In the data rows, the value 128 means zero.
Some points, one per row:
[101 171 113  57  89  58  86 168  84  40  81  84 243 156 111 124]
[106  62 175 150 151 160 114 161 134 212  88 151  75 159  44 153]
[123 149 128  90 140 171 179  73 128 157 120 134 133 132 158 126]
[144 138 135 145 171 255 162  17 113 187 147 128  38  85 172 137]
[158 178  83 140  87  48 195  74 117   0 114 103 255  90 188 157]
[151  74 155 130 196 220 184 123 125 255 184 153  63  90  60 161]
[165  43 182 159 202 211 116 121 152 255 171 170  86 106 115 114]
[131 141 144 126 148 165 158  92 139 160 140 110 127 161 162 132]
[148  94 128 135  90  86 127 148 109  36 130  84  71 241 129 128]
[ 26 122 123 151 110 125 123 164 168 195 139 133 143 137 208 158]
[121  89 143  90  90 106 124 173 104  86 132 138  58 166 103 111]
[129 190 110 127 131 121 136 144 151 152 133 148 197 110 150 130]
[117 166 134 188 129 126 144 110  98 170  87 108  83  94  50 105]
[209  60  92 103 200 162 152 112 164 248 193 167  46  57  71 132]
[167 100 121  98 181 197 133  99 146 255 255 165 109 134 130 145]
[118 224 101 145  97  45 118 194 112  36  65  92 210 152 114  67]
[ 99 104 149 120 164 206 191  42 155 183 159 118  71 108 176 133]
[141  76 168 144 192 191  79 123 102 255 139 167 101 128  96 129]
[150  57 149 133 195 230 149 123 216 255 193 172 115 115 123 148]
[122 185 117  97  68 127  88 179 139  49  79 102 222 165  96  74]
[171 244  74  87 106 107 118 139 142  95 128 103 222 107 147  87]
[223 116 112  99 162 205 171 103 134 199 169 232  85 112 126 129]
Then 12 other points, each followed by its number:
[ 83  71 165 166 114  83  74 239 114 234  96 144  44 161  49 149] 0
[131 161 106 108 124  79  72 159 141  31 104 110 232 128 129 107] 1
[ 97 150 165 181 117 149 120 104  71 173  56 115 110 104  57 120] 2
[170  53 199 119 162 255 161 150 156 255 135 161  97 110 130 162] 3
[113 163 172 177 137 139 125 109  86 211  35 109  90 102  17 106] 4
[ 83 136 122 214 110  78 183 114 144 210  95 112 100 113 200 142] 5
[150  81 172 125 120  83 108 145 117 160 105 140   1 184  92 143] 6
[ 41 142  99 100  59  53 185 109  80  50 105  96 141 112 216  87] 7
[158 104 125 106 198 182 162  75 119 177 220 160  36 104 102  93] 8
[135  85 170 124  94  69 106 193 117  83  97 132  43 193  28 122] 9
[114 189 102  98  98 149 112 133 159  91 167  97 206  91 138 132] 10
[156  31 130  95 226 218 111 107 168 255 111 170 105 152 111 146] 11
Which of these numbered points is nearest to each point below, ignoring the direction in which the first points spread most? Its number follows each.
[123  68 143 112 190 253 122 121 102 255 158 202 155 120 133 255] > 3
[168  70 112 112 170 255 192  59 128 255 187 179  40 102  98 139] > 8
[118 153 153 184 202 142 142 108  78 223  96 136  86  87  29  67] > 4
[121 172 106 122  89  73 114 188 122  30 113 102 219 129 173 100] > 1
[145 102  82 126 104 137 131 173 109  63 167 136 127 190  65  85] > 8
[134 137 157 181 134 143 139 122 108 184 121  98 123 123  34  93] > 2
Here are 12 other points, each followed by its number:
[137  40 155 131 139 219 135 113 134 255 184 174  90 101 110 135] 0
[ 91 125 156 160 110  88 137 175 165 227  98 104  59 136 202 148] 1
[112 145 184 177 155 145 134  74  73 201  68 130  93 100  28  83] 2
[210 100 118 105 206 255 215 104 176 220 235 196  39 115 110 117] 3
[ 94 165 186 190 132 121 153  75  86 211  65 119  98  77  55  95] 4
[134 163 109  99 106  97 126 141 143  87 127 119 231 133 115  93] 5
[ 88  59 149 158 119 147  84 216 129 241 111 133 101 179  99 156] 6
[155  82 114  97 100 104 128 192  70  75 154 130  62 191 130 115] 7
[107 109 113  57  78  71 134 143  52   7 124 130 119 188 126 137] 8
[ 92 165  29 105  89  79 120 151  63  64  83 102 250 148 125  34] 9
[119 153 151 145 110 190 183  61 124 169 152 116  45  90 201 139] 10
[ 98 173 114  99  95   0 101 163 125  15 128 136 233 152 131 100] 11
Which of these numbered points is nearest to each point below, ignoring the direction in which the first points spread most? Its number follows each.
[184  48 138 151 123 124  96 143 131  85 146 113  59 155  87 109] > 7
[ 84 148 101 137  44  44 155  65 133  17  70 106 180 149 213 123] > 10
[ 90  48 153 152 117 156  80 220 119 198 134 127  73 206  73 195] > 6
[157  73 129 116 195 238 114 128 193 255 255 195 141 110 136 153] > 5
[106  46 162 162 107 126  95 235  90 205 121 165 104 189  91 199] > 6
[143 192 124 117 120  88 112 136 119  81 133 144 202  94 123 100] > 5
